Turns, then the turns between two rows, first turn first; the first pair answered
B (before => after):
[-36  34  16  22 -15  10 -17  36  -6  -7 -21] => [ 25   8   2  20   8  15  22  48  17  -2 -37]
[ 14   7  23  24  26  32 -19  -3  20   6 -11] => [ 33  -8  -4 -30  -7 -27 -19  26  -6  -6 -10]
[-30 -10  36  28  23  37 -28  22  31  15  11] => [ 31 -45  -1 -28   9 -15   0  59  20   4   1]
X (before => after):
[  4 -10  -6 -38 -10 -45   5  42   6 -16  10] => [-26  -9  16  -9  11  -7 -20  48  41   3   9]
[ 23 -23  -1 -31   6 -36  -8  72  17  -2 -12] => [-27   0  32  25  27  17 -28  48  45  14  -8]
[ -1  36   4  42  -4  24  28 -70 -34 -27  10] => [ 51  -2 -32 -19 -24 -31  43 -21 -44 -37   2]
F (before => after):
[-28  26  -3   8 -19  -7  11 -37 -27   2   7] => [  0   3 -22 -24 -27 -33  21 -10 -30   2   2]
[  9 -26  -7 -10   4 -12   4  -2  14   7  -7] => [ -3 -23   2   3   9   3  -3  -3  24  11  -5]
[ 22  13   4   6  -5  -9  -5  -9 -24  -6   3] => [ 31   0  -2  -3  -2 -17  -8  13 -12   0   0]
V (before => after):
[ -3  19 -10   1 -11  -9  10 -31 -24  -7  15] => [-16   6 -11 -21 -20 -24 -16   3 -16  -1  15]
[-42  21  10  15  -6  13 -19 -24 -13  -6  15] => [-43  22   8   6 -14   4 -25 -18 -15  -8  15]
[-22 -25   0  19  22  18   3  21  24  33 -19] => [ -7  -3  -2  36  22  26  34 -26   1  17 -14]
[  5  -3 -16  -1 -26  -8   3  -6 -19   4   1] => [ -1 -14 -14  -5 -24  -7 -11  15  -7  16  -2]

Each pair is 2 to 3 turns apart.
[-33  26 -12 -21 -29 -30 -15 -15 -37 -19  23] => [ -2 -16   6  19  40  40  -6  18  51  24  -6] : V, B
[ 15 -14   1 -24  -9 -10  13  23   7   3 -22] => [-19   6   9 -23 -23 -15 -13  19  -5  -4 -10] : B, B, B
[  3 -17  39  25  58  15 -27  27  22  37  -2] => [-24  21  26 -15  -4 -49 -37   1 -58  -6  22] : X, V, V
[-17  49   1  -5 -32 -21  -1 -49 -52 -19  14] => [  9   4  20  40  42  52   5 -17  42  27 -13] : V, B
[ -4  29   2  19  -9   2  29 -54 -36 -28  -7] => [ -7  12  18  44  24  41  23 -39   8  -4 -16] : V, B
[ 14 -52   8 -15   8 -20  24  12  21  12 -11] => [ 25 -34   8  -3   9 -14  48 -22   5   1  -8] : V, V
[ 44 -22 -28 -46  -3 -40  12  42   2  -6  10] => [-25 -15   0 -26   3 -14 -44  62  31  14  16] : X, B
[-36   2  20   2 -25 -18  -4   1 -10  -8  11] => [ -8 -14   5 -18 -24 -34  13  13 -12 -10   6] : B, B
[ 20 -18 -12 -12   4 -25 -10  28  -6   6 -11] => [-20   2   0  -4 -10 -23 -32  18 -13   4   1] : B, B, B
[-22   5  11  17 -12  10  -4 -36  -7   2  16] => [-34 -11  13   9  -9   7 -25  -5  13  17  12] : V, V, V
[ -7  -7  19   0 -12  17 -16  26   9  29   1] => [ 26 -11  -2 -24 -24  -6   7  21 -12  15   2] : V, B
[-38  27  12   3 -19   2 -31  -8  -2  -9   9] => [ 43   5 -12   0   4   2  33 -19   4 -14  -9] : B, V
[ -8   2  26  28  30  48 -16  29  35  53  -4] => [-21  -7  20  -1  12  23 -38  56  30  53  -1] : B, F
[-19  -1  22  29   7  32 -14 -16   8  -8  19] => [-33   3  14   5 -19   1 -28  -5 -13 -19  25] : B, B
[ 14  -1 -16 -27 -17 -31   4   7 -27 -16   4] => [-23  27   4  10 -10   3  -2 -29 -25 -16  12] : B, V
[ 21 -35  -6 -23  -9 -10   8  27 -10  -2  -2] => [-31 -16  10  -9 -14  -1 -27  20 -13   0  11] : V, B
[-19 -14   0 -21 -10  -5 -30  37   8  16   0] => [  2   4  11  27  15  41  14 -19  14  14  -3] : B, V
[  9 -14   4  28  31  27  -3  10  49  22 -10] => [-37   7  18  31  11  24 -34   4  30  18   4] : B, B
[ 44   3 -35 -30 -25 -53  16   0 -41 -36  -7] => [ 71 -17 -39 -24  -2 -37  31  14 -17 -26 -18] : B, B, V
[ 52  -2 -13  -9  -4   1  43  -5  -6   2  -7] => [-37  34  18  12 -22  13 -21 -16 -17   1  17] : V, B
[ 41 -15   8  33  47  38  40 -18  39  10 -20] => [ -7  37  -6  -7 -27 -28  18 -54 -51 -32  12] : V, B
[-18  -4  17  10   1  31 -10 -11  16   6 -18] => [-31   3  14  -5 -19  11 -27  -6  -1  -1 -11] : B, B
